Each row is where one point has got to under a steady rotation. How many steps took it there?
The counts run from 0 to 117.
[  9   8   4 -25 -22 -11 -47  34   9  23   7  12  -1  -1  16   7 -56  13
   0 -14   0 -17  14  11   0 -41 -15  30  17  40 -22   2 -14 -22   1   7
  -9   5  35 -32   2  49  10 -38 -46  -4   1 -14  19 -39   3  37   7 -15] : 76
[  2  20  18  17  25  19   7   7 -12  37 -15 -29  13   2 -40  -4  17 -12
  38 -37  13 -20 -35  -1  28   6  14  54 -30  27 -23 -17  11  15   9   3
 -10   8  38  -2  -2 -17  17  12 -27  16 -24  10 -34 -25 -16 -34   1   6] : 29
[ 31   8 -11 -17  29  26 -34   2  -3 -19 -29  47 -35   3  38  21  -5  32
   8   3  15 -11   2 -14   8 -32 -10  -6   2 -32 -10 -26   8  -5  12  12
  72 -23  20  -2  -5 -45  13  34  47 -18 -22  18   6 -21   5  13 -15  11] : 63
[ 20 -23  49  20  -6  51 -28  -7  -3 -15 -30  19 -13  19   0 -13   0  16
  45  14   2   4 -18 -35  -1  12  -8  51  -8   5 -48 -26  13  21  34  36
  25  -9  34 -23  22 -16  18 -14  16  17  -2  27   6   1 -30 -16   0  26] : 52
[ 17 -10  17 -13 -39 -11 -25 -37  14 -29  -5  27  -7  33  17 -21 -10  36
 -27  11  12  13  35   2 -34   8  -8  21  14   8 -34  -7 -34  26  41  35
   5   3  10 -43  -7  54  -7 -37   7  18  33   7  25  21 -17   0   5  -2] : 54
[  6  -5  13  10  -9  -4 -14   0  -2  22  15   7   7   7 -21  13 -37  18
  43 -29  13 -27  21   2  -2 -14 -32  40  33   2 -36  29   0 -13  22   7
 -12   5  41 -33   4  64   7 -23 -33  11   9 -10  40 -21   7  -6  51 -10] : 35
[ -4   6 -15   6  14 -30  -2 -29  28  -9  16  25  -8  -5  50  12  21  52
 -12   3  20  18  46  27 -38   3  12 -17   1 -35   4   0 -28  27  21   2
  35  -2 -24 -15  13  -9   6   4  40 -41  -3  31  -1  33  -6  20 -11 -11] : 2
[-15 -42   4 -17  19   9  17 -36  14  28  36 -15  17 -36  14  19  48  26
 -32  -6  50  42  29  -8  -7  13   9  -6  12  16  47 -10  -2 -19  19  20
   0  14 -13  -2 -14 -23  -8 -16  26 -45 -14   3  -9  24  18 -17  18  -8] : 101
[ -6 -11  -6   9 -25 -20 -26  18  38   7   9  12   5   9  22  -1 -44  19
 -18 -23  11 -17  31  15   6 -13 -34  39  28   4 -36  14  -4  16   8  14
 -15  -3  16 -49  16  39  -5  -6 -27 -23  27 -12  24  28 -11  45   8 -23] : 117
[ 33  31  -1  -8  44 -51   4  -8   7  -8  40   9 -21   5   6  64   6  23
  22  -3 -41 -16   8  13 -33  -2   8 -33  -7 -10  17  -8 -20 -26 -16 -33
  40 -19 -17  -2 -26  14  25   8   3   6 -18  11   6 -50   0   0  -9   7] : 85
[ 30  24 -38   9  53   5 -15  12  12 -15  26  20 -35   1  25  26   8  26
  28 -19   3 -33  -6  35  21 -34  -9 -22   1 -28 -18 -16  17  -3   1 -29
  51 -25  15  -4  12 -36  18  53  29 -13 -38  12   5 -22  -2   5  22 -16] : 22
[ 20 -30  -7  -3  29  56  37  -1 -27   9  15 -20  -6  -8 -17   5  39  -9
   7 -16  38  -6  11 -17  32 -15  -2 -12  27   3  41   6  56 -26  12 -13
  15   2  16  12  -3 -17  11  -1  20   3 -10 -25   6 -18  29 -49  48   3] : 39
[ 12  46  14  -2  29   1  40  57   7  -1 -48  11 -25  35  -7  10 -20 -58
 -25  -3 -25 -14  -4 -17  29 -13  22  12 -16  42  26 -19  36  15 -16 -19
  -2 -13 -13  -1 -25 -10  32  28  -1  19  17 -30 -32 -17 -22   2 -31  38] : 68
[ 28  22 -21 -35  28 -45  -1 -42  14  16  41   1 -16  -3  32  27  25  43
 -12   0 -11  -7  17  26 -39   3   7 -33 -17 -15  -7 -20 -43 -12   1 -20
  27  -4  -9   5 -24  14  15 -13  12   8 -24  22 -11 -36  -1  -1 -20  -1] : 84
[ 19  14 -44 -17  42  20   3  -2  10 -16  26 -10 -25  -4  33  10  36  19
  -7  -3  24 -18   5  43   7 -22  11 -48 -11  -1   4 -25  20  -5   2 -39
  42  -4   0   2  11 -39  15  30  34   1 -22  20   0  -1  -4 -13  43 -25] : 21
[ 41  12   7 -28   9  13 -26 -16  -7 -50  23  -5 -29  25  33  -4   5   0
 -30  22 -33   5 -14  18   4 -25   4 -31 -42  50 -40 -39 -15 -10   4  -2
  13   0  -9 -17  -2  -3  12 -20 -21  53  18  12 -13 -11 -45  -9  -1   9] : 73
[-35  39  14  28  28 -13  11  45  25  -1 -20  41 -13  31   3  50 -32   2
  21 -23 -12  -1  24 -23   6 -10 -10  37   6 -11  24  22  28  22 -16 -16
   4 -20 -16 -25  -4 -21  20  44   1 -25  -7  -8  -6  25 -13  35 -31  17] : 5
[-19 -19 -14   1   1   6 -24 -24  45  -5  10  11   5 -19  37  11  30  59
  -6 -18  34  18  25   3 -23  16   5   7   3 -37  -8  -6 -17  16  18  18
  41  -6   1 -16  10 -34   0  10  36 -55 -29  35  12  28   8  26  -9 -26] : 1
[ 15 -12   1  -5   0  15  10  11   2 -29   0  26 -37  47   5   9 -26  -9
 -24  20  -4   2  39 -13   0 -20 -20 -15  44  15  19   5  37 -20   6   0
  10 -18 -21 -19  -7  48  15 -17   8  22  60 -44  43   7 -11   7  32  14] : 56
[-26  21  28  18   9 -57  24  -5  38  -1  11  26 -10  27   2  33  -1  16
 -17  -2  -1  31  48 -10 -33  37  11  -3  -9 -10  37  17 -25   6  11 -17
   1 -15 -61 -19 -21   4  10  11   2 -20  21   8 -16  51 -17  17 -37  12] : 107
[-37   6  33  42  47   5  41  35  22  -9 -30  10   1  16 -10  35  -7 -28
   4 -12 -16  24  12 -39  17  25  12  21  -5  37  56   7  35  13 -10  -4
  -4 -14 -32 -11 -18 -20  14  27  -6   9  11  -3 -11  33 -21   6 -22  22] : 109
[-22   5 -22  -5   0  23  -9  47  16  24  -8  -9   7  -2  -7  -1 -34 -10
  -7 -44  37 -30   8   2  46 -47 -22  21  35  23   1  17  51 -17   0   8
 -19   2  33 -25  11   8  13  28 -28 -25  -7 -27   6 -10  11  25  34 -23] : 17
[  1 -10 -40 -34   1   3 -14  -2  25  33  16 -33  21 -18  20 -35  36  13
 -51 -33  56   9   9  40  23 -27  23  -4  -7   5  -6 -21  16   7  16   9
 -17  25  13 -15 -12 -29  -3  -3  19 -31 -21  -5 -28  11   5  10  28 -42] : 19
[ 15 -29  21  -3 -23  17 -40 -31  -4  -9 -19  15   0  14  13 -23 -23  31
  19  10  22  13  17 -14 -24  12  -8  49 -11  -4 -56  -5 -30  28  48  45
   5  -4  33 -30   3  15   1 -36   4  18  12  24   9  10 -21  -4  -5  -6] : 53
[ 14   0 -24 -29  43  38  -8  18 -16  13  21 -25 -15 -31   1  14  12 -17
 -23  -9   1 -12  -7   0  33 -38  -1 -19   5  38  35 -23  38 -49 -13   2
  26  15   5  -3 -10 -37  13  -4   5  -2 -28 -33 -23 -58  12 -11  23  -6] : 80
[ 16  -4  43  19  19  44  30 -18  -7  -8 -11  -5 -24  29 -16 -15  42 -23
   0  27   3  17   1 -26  11  24  22   5 -21  31  16 -23  22  15  23   9
  15  -7 -21  -6   0 -26  14  -8  26  47   7   3 -23  27 -23 -44  -6  36] : 50
[ 14  12 -24 -34   6 -24 -32 -43  10  19  38 -10   3 -23  25  14  30  32
 -11   5  22   7  21  30 -27  -7   8 -11 -33 -10 -13 -20 -48 -12   6   0
  42  14  10   4 -18 -12   7  -1  29 -25 -41  36 -16 -37  19  11 -10 -19] : 83
[ 19  24  -9 -12  -6 -13 -43  14   9   0 -30  51  -5  16  31  30 -32  22
  15  -7   5  -7  16 -17  -7 -38  -7  21  -3 -28 -33 -18 -12  12  11   4
  35 -43  34 -11   3  -1  19  23  38 -32  -9  24  -4 -21  14  24 -42 -12] : 64
[-24  28  28  -4  -2 -41  25 -10  11  46  12 -40  19   4 -36  20  19 -23
 -15 -21  -7  20  15  -9 -10  11  26  25 -32  49  32   1 -33   8  -3  -9
 -24  27 -16   0 -34  23  13 -16 -19  17  -6   2 -45  -8   3 -20 -36  19] : 89
[-20  17  15  27   0 -45 -14  -7  32  11   5  33  -1  -7  14  36  -9  33
   4 -19   9  26  54   0 -49  29   9  34   8 -36  12   6 -44  16  16  -1
  11  -3 -13 -21  -9  13  19   9  20 -42   2  20   1  25   9  29 -41   3] : 106
[  6  48   4 -32 -10 -66  -1  11  26  17 -23  28  -9  34  14   6  -8  -3
 -44  -5   6   9  48  12 -21 -21  18  -5 -16 -17   3 -16 -18  29   0 -11
  -5 -15 -22  -2 -35  22  25   5  25   4  11   0 -19   1   6  30 -50  10] : 66
